The rows of Z fall into a few groups, which share some directions, and each row is roughly a mix of its group's hidden directions.
Z, 124 rows:
[[  0  -1  -1  47  -9 -13  41 -19  -3  11]
 [ -1   0 -33   0 -27 -37 -36   5  -2  13]
 [-20 -13 -11  -5 -21 -24  32  28 -28 -17]
 [-23 -29  -1 -10  17   1  30   7 -25  36]
 [ -9  17  31 -28  12  27 -23   1  23  23]
 [-19 -16   1 -15  -8   2  51 -22 -24  -4]
 [  6  20   2 -18  21  34  -8  28 -20  32]
 [ 22  -8  -2  -4 -30 -15  30   1 -12 -43]
 [ -5  -4   9  24  -7 -24  38   3 -41 -12]
 [ 22 -30  14  16  32   6  -2  24 -13 -31]
 [ 17 -49  23  -5 -17   6  10 -29   3  10]
 [-18 -47  -3   3 -30  -9  22 -15   5  16]
 [ -9   5   7 -18 -39 -14  19  -3  41  17]
 [  1 -40  10 -28 -21 -17  30   4 -11  17]
 [  1   2  -8   8  36  19 -38  -1  36   7]
 [-25   1  -6  -8 -52   8 -24  17  14  -8]
 [ 21  10 -30  13   3 -26  22 -36 -21  -4]
 [-14  15   0  10 -35  32 -36 -13 -15 -11]
 [-23 -15  26  46  15 -11   5  25  -5   2]
 [-19 -11  -6  38   5  -5  15  14  30 -36]
 [ 11 -29  -1   0  23  20   5  19 -46  13]
 [-25 -28 -25 -20 -13 -29  28  -4 -14  10]
 [ -2  47 -18  -9  26  16 -30   4  -4  10]
 [ 14  24   2  15 -36 -13 -13   0  10 -43]
 [  6  48  32 -12  15   5  -7   8  27  -4]
 [ 11 -39  21 -41  -6  18   2  10   0 -20]
 [  1   6 -29  40  -5  -6 -21  22 -20 -26]
 [-14  10  40  36 -17  -6  -1 -10  30  -4]
 [-30  31   7 -28 -13  -9 -16   2  18  33]
 [ -2 -23  21 -30  36  18   9  14  -1  29]
 [-48  11  10  12 -24 -18 -28  -8  12  -4]
 [ 32 -21  27  -2  12 -10  41  21  -2  -8]
 [ 35  -9   6  -3 -22  10 -15 -48   3  10]
 [ 43  29   3  14 -22  -6  16  13  11 -26]
 [-21   3 -38 -36  -7  15 -15  19 -11  20]
 [  4   3  40  23   1   6 -15 -29  37   1]
 [ 12 -36  -3  17   1  36 -30 -22   0  14]
 [ -5  24   6 -17  40  10   6 -14  -7  41]
 [ 36 -18  27  -1  22  -5 -20   1 -15 -33]
 [-10  35 -38   0   6  10  30  25   0  15]
 [ -4  14 -29   4  48  10  14  22 -21   8]
 [ -6  50  11   7   3  28 -21  10  -2  25]
 [ -2  25  -1  27  27 -36  18 -17 -22  -8]
 [ 12  -2  52 -13   3  34  19   5   3   3]
 [ 14  17   4  -2  47   4  -7  -2  43  -3]
 [ 11  19 -39  26  30  -9  -2   6 -28 -12]
 [ 40  16  12 -10  26 -26 -10  -7 -17 -27]
 [ -6 -28  25  -9  29   9  17 -22 -19  32]
 [ 32  -1  21 -18 -10   7 -37  16  10 -30]
 [ 18  16  -8   6  36 -13  24 -22 -36   8]
 [ -4  -9 -19 -15  37   2  19 -11 -27  36]
 [ 43  13   3  27 -20  10  19  21  12 -19]
 [-24 -13 -21 -37  -6  22  24 -11 -23  18]
 [-24  -5 -18  24   0   9  26   6  31 -36]
 [-26 -10  24 -15 -18  17  16 -12 -29  34]
 [ 11  15 -35   6  25   7 -19   8 -40 -18]
 [ 28  19  28  14 -12  29 -38  -5   3   4]
 [ 18 -16   9 -31 -12  21 -30  13 -12 -34]
 [-34 -16 -13  18  -3  23  43 -11  -6 -14]
 [-34  14   7   4  12  28  -4  24 -22  34]
 [ -6   8   8 -11  15 -18 -57 -21  -3   7]
 [-36 -21 -16 -15   5  23  35   6 -17  13]
 [-49  -3 -18   7 -13  21  29 -17   1  -7]
 [-17  50 -26   0 -10 -17  25   6   5   6]
 [-37  20 -26 -36   4   7 -12  10   4  22]
 [ 23   9   5 -31  -9  17  20 -32 -24  24]
 [ 17  -3   7 -31  21  -8 -48 -20  -7   7]
 [-10  -1   6 -12  43   5  23   5  -8  42]
 [ 12   6 -19  43 -17   3 -15   5 -30 -28]
 [ 39 -30  10  13   4  30  15  22  -2 -15]
 [ 35   5   6  11   7  29 -18 -27  24 -26]
 [-39  22 -11  17 -12  -7 -38   8  19 -10]
 [ 52   4  17   1 -25   5 -11   8  15 -23]
 [-36  -7   2  -6  -2 -34 -32  26  16  11]
 [ 13  25  25  -8  -4 -20  42  19  -8 -23]
 [ -5   4 -10   2  20  -5 -14  45  30 -30]
 [ -9 -20  -8  26 -21  10  22 -25  11  40]
 [-41  -1   1 -19 -40  -9   8 -18  18  14]
 [ 18 -38 -16   6 -31  -6  -7   3  15 -35]
 [-25  -6 -11  14  21  40  19  27 -22   6]
 [-12 -11  12  -3   9  26 -43  20  19  28]
 [ -9  44  -1  28 -26 -16 -14  12  17 -15]
 [  7  30   4  42  40   7   5   7 -15   3]
 [  0  49  26 -11   9   4  -7  -1  32  13]
 [-40  19 -13  -7 -16  31  26 -22  -1  10]
 [ 12 -36  -1  21   2 -16  33 -10  10 -34]
 [  0 -52 -14  15  20   2  13 -11 -26   9]
 [-10 -20 -14 -24  22   0  26  32 -28  20]
 [-16  -7 -43  19   1 -19  22  -9 -24 -24]
 [-34 -41  25  -8 -10   5 -28 -13   3   0]
 [-20 -13 -22  33 -35 -17   8  13 -18 -20]
 [ 15 -33  -3  20  -4 -23  18 -16  12 -40]
 [-16  21 -15   2 -28 -16 -38  -8 -16  30]
 [ 32 -38  12  19   8 -31   1   1  -6 -22]
 [-26 -18  12  -2   3  11  14  53  -9 -13]
 [ 41  13  18  -8  -3  -6 -34   9   5 -32]
 [-18   7  11 -17  29  -4 -17  28  30  31]
 [-15   3  -4   5 -20 -34  -4 -12  45 -24]
 [-21 -10 -22 -14  15  40  23  18 -25  12]
 [-12 -36  19 -15  12  21  21  35  11 -14]
 [ 35 -20  11  20  16 -21  11  18  24 -28]
 [ 39   0  -2 -23 -16 -30 -21 -26  12 -12]
 [-42 -25  -2   9  22   0 -16 -20 -12  29]
 [ 31  24   3 -11  48   8  -7   2 -20 -11]
 [-23 -23   7 -30 -31  13  -8  32  19   7]
 [  5 -14 -16 -32 -17  32  34  21  10   9]
 [  3 -36 -15 -28  20  -2   4 -15  40   3]
 [  1   3  -3  32 -29 -11  45 -18   9  15]
 [  8  24 -24 -31 -33  15   8   9  25  19]
 [ 17   2   9  19 -41  -6   9   7 -42 -15]
 [-24  21   8  44   3   2   1  15  33 -18]
 [-17  -6  16 -29  22  22 -17   8  38  20]
 [ 15  15  14 -10 -39   3 -25 -19  29 -23]
 [ 22  20   0  21  40 -27   6 -10 -25 -13]
 [-19  34  -7  20  -8 -19  11  -5 -42  16]
 [  7  22 -23  23 -17 -16 -25 -31 -24  18]
 [-52  -7   2  29   1  -2 -20  19 -13   7]
 [  7  41  17   6   5   7 -41  15  -3  22]
 [-19  24  -2 -27  25  17  -5  -2  -1  44]
 [ 30 -22  12  19  17 -26 -31  24 -10 -13]
 [-18  30 -15  31  24 -18  29   9 -16  -7]
 [  7  -2 -10  21  30  28  18  39  13 -19]
 [ -1  14 -38 -20  12   1   3 -14 -45  14]
 [ 29  -4  -5  12  48  10 -14 -21 -21  -8]]
In each list below, two rows fit none of the groups, and each other row fits one group, some only roughly. Which are they? Name them in the order they come.
  K_403: [ 18  16  -1 -17  31 -27 -20   8  28 -28]
  K_933: [-16 -13   0  54   4   7  -4   8  -6 -33]
  K_875: [-21  40   5   4  13  23   5  28  27  17]
  K_301: [  3  -7  24 -10   5  -8  46 -22 -27  21]
  K_642: [ 29  28 -13  17  23   7   8  36  -6 -23]
  K_108: [ -3 -26  -4  -5 -27 -14   2  51 -13 -16]
  K_657: [ 20  11  -3   8  48  -7 -36   0 -18   4]
  K_57: [-15 -42  22  27  -3   6 -23 -26  -2  10]
  K_644: [-10 -48 -23  -8  10 -17  22  27   0  -2]
  K_883: [-30  17 -19 -10  -4 -13  -4 -32  36  21]
 | K_403 K_883
  K_739: [-26  -1 -26  23  18 -16  19   0 -31  30]
  K_718: [ -6  -4 -41 -38 -17  11 -28  -4 -13   6]
  K_292: [  2  -8 -15  -1 -22  15 -54   2  26  -6]
  K_550: [ 36 -46   8  13  20  18  10  -1 -14  -1]
  K_968: [  3 -38 -13   6 -39   3  35  -4   5 -14]
  K_649: [-23  44 -14 -16 -10  28   2  -3  28   6]
  K_40: [-21 -43 -24 -14 -24  -2   9  15  -5 -26]
  K_461: [  2  21   8   0  32  -9 -26 -41   3  26]
  K_895: [-40  14   6   0 -26   3  16 -39  -6  18]
  K_726: [ 13   1 -23  -8 -22   9 -34  18 -10 -41]
  K_364: [  4 -39   6 -21 -15   1   4  16  46   5]
  K_140: [ 17 -28  29 -14 -25  -6  29  -8   7 -30]
 | K_968 K_461
  K_226: [ 18  31  -4   7  24  34 -15  36   7   1]
  K_170: [-28 -25   4   1 -17 -20  41 -25  13  -5]
  K_648: [ 11  21   5  -6  44  10   1  38 -21  -6]
  K_531: [ -6  20 -19  27 -13 -34  35 -19  -9   8]
  K_429: [-16  24  13 -24 -32  26 -10  11  27  19]
  K_85: [-11  40   9  -1   6 -19  31  -3  27  28]
  K_528: [-33  17   8  19   4  30  40  -6  14   4]
  K_671: [ 26 -45  24  -8   4  16  18   6  -8 -24]
  K_17: [  3   1 -22  35  22   9  41   2 -12  21]
  K_21: [-30  -6  -7 -38  32  31  -6   7 -11  -1]
  K_636: [-26  -6 -18  12 -16 -21  35  -7 -28  26]
  K_544: [ -7  28 -35   8  16 -19  19 -19  -9  32]
 | K_429 K_21
  K_354: [ 40 -22  18  -3 -29  -3  23 -24  14   1]
  K_372: [ -1  23 -22   5  12   5 -46 -16  29 -12]
  K_612: [-26   3 -18  17  46  -6   3  -2 -29  17]
  K_556: [-22 -25  16  30 -28   2 -22   5  32  -8]
  K_747: [  9  19 -35  34   1 -13 -15 -36   1  -8]
  K_988: [ 58   0  11  -3   6 -23   6 -12  11 -16]
  K_994: [ -7 -30  -6 -23 -17  -8  19 -37 -30   7]
  K_600: [ 15 -26  -5 -24  -9 -46 -24  -3  12 -11]
  K_519: [  6   2  35   2  12  23   0  -9  49 -13]
  K_302: [-20  22 -30   8   6  -9 -44   2  16  20]
  K_124: [ -2   4  -7  37  45 -11  -4 -15 -22  19]
  K_888: [  4 -11  10 -11 -32  14  30   1  46   0]
  K_384: [  4 -40  25 -20  10   9  19  27  16  21]
  K_172: [-14  -2  -6 -21 -22  18  -1 -38 -35  21]
  K_240: [ -4 -38  24 -17 -18  10  32  21 -20  -5]
 | K_519 K_888
  K_296: [ 30  -2  20 -12  32 -24   9   2 -35  15]
  K_513: [ 17  15   6  24  -1 -21  -8   5  45 -31]
  K_549: [-15   3  12   6 -29  -3 -11 -17  51  17]
  K_409: [ 47  29  23  -5  -5 -12 -25  -6   0  13]
  K_708: [ 19  -7   3   4 -37 -14   8  32 -21 -33]
  K_816: [  7 -18  10  12   9  26  30 -15 -44  11]
  K_815: [ 34  -3  19   8  30  12  -2  35 -19  21]
  K_488: [ 4  5 28 -3 29 14 -3 -7 47 22]
  K_548: [ 19   1 -37  24  -7 -10 -28  -5  14 -34]
  K_458: [-16 -19 -12 -11  -7 -40  -1 -42  -8  14]
 | K_296 K_458
  K_511: [  4 -14  -1  21  -7   3  38  17 -31 -34]
  K_421: [-36  22  20 -25  23   3  10  20  20  19]
  K_267: [  1 -23  29 -29 -14  15  35  17   7 -21]
  K_100: [-11  29 -18  -4  20  -8 -28 -23  31  23]
  K_650: [ 23 -14  14  21 -45   4  21  -6  26  -8]
  K_559: [ 15  27 -17  22  17  -9 -27  23 -33 -11]
  K_42: [ 12 -13   0   1  -9  29  49  -4 -25  17]
  K_857: [-20 -11  -1 -56 -15  -4  22 -14   2   5]
  K_900: [-32 -16 -15 -33  15  28  -7  30  -7  -3]
  K_213: [ -4  15  18  29  -5 -29  -7  16  43 -15]
 | K_559 K_42
  K_745: [ 23  41   6  20  21 -19 -21  -5   6  27]
  K_588: [-52  14  12  20  -2  13   8   7 -14  27]
  K_774: [ -8 -42   0 -32 -11  17   7   7  27 -23]
  K_472: [ 19 -26  17  -7  -8  13 -24  20   3 -44]
  K_498: [  7 -20 -18   6 -10 -32 -20  -2  25 -41]
  K_840: [  3  40 -34   0  33   1   2   8 -13  22]
  K_95: [ -9 -17  27 -18 -23 -25   5  -9  32  29]
  K_383: [ 35   1  18 -11  -7  21  30  -4  30 -26]
  K_655: [ 47 -19  15 -16  21   4  14  10 -15 -24]
  K_431: [-22  -7 -43   0 -32 -17  18   7 -22   8]
 | K_95 K_383
  K_230: [-12  -3 -10  -3  11  -2  28  27  49 -18]
  K_465: [  0 -29   6 -20 -13  11  25 -43 -12  19]
  K_732: [ 24  23   8  37  -7 -29  -4  24  11 -21]
  K_459: [-14  19  -2  28 -18 -36  33 -22   3  -1]
  K_803: [  3  13  29  27 -24  -3 -22 -38   7  16]
  K_554: [  0 -15  22  -8  14  36 -29  -7  23  30]
  K_914: [ 33  14  10 -19 -25   8  -1  27  14 -35]
  K_687: [  0 -31  -5 -31 -29 -20  34 -15  -4   1]
  K_97: [ 24  32   8  20   3 -22  13 -34  27  -4]
  K_606: [-25  29  13  19  -2   0 -42   6 -17  22]
  K_154: [ -2 -10   0  19 -19   6 -15  22 -26 -48]
  K_799: [ 18   0  13  18  -2 -11  15 -58   2  -2]
 | K_732 K_803
  K_242: [-21   7 -32   5  -7  -2 -20  14  35 -35]
  K_455: [  9 -30  -9 -21  21  12  28   0 -40 -12]
  K_535: [ 12  -7   1 -26  40   9   5 -20  14  38]
  K_688: [-23 -17 -23  14  -3 -15  18  32 -21 -32]
  K_710: [ 37  13 -25  26  19 -20  -4 -17  17 -22]
  K_526: [ 14 -20  36 -30 -20  13   6 -23  -1  25]
  K_37: [  1 -23  36 -17  29  17   6  36   1   3]
  K_157: [-26 -24 -37  11  -1   0  23 -25 -25   6]
  K_149: [ 22  42  26  -1 -16 -26  16   5 -20   4]
  K_167: [ 12 -32   2  34  18   2 -15  19 -32 -18]
  K_23: [-20  37  31  20   5  11  15  10  16  28]
  K_456: [ -1   5  12 -16  30  13   4 -28  24  42]
  K_969: [ 11  52  -5  13  -3 -22  11 -31  -1   1]
  K_506: [ 33   3 -12   6 -13  12  12  27  23 -41]
  K_691: [ 32 -28 -16 -27   8   8  39  -5   2 -11]
 | K_455 K_506
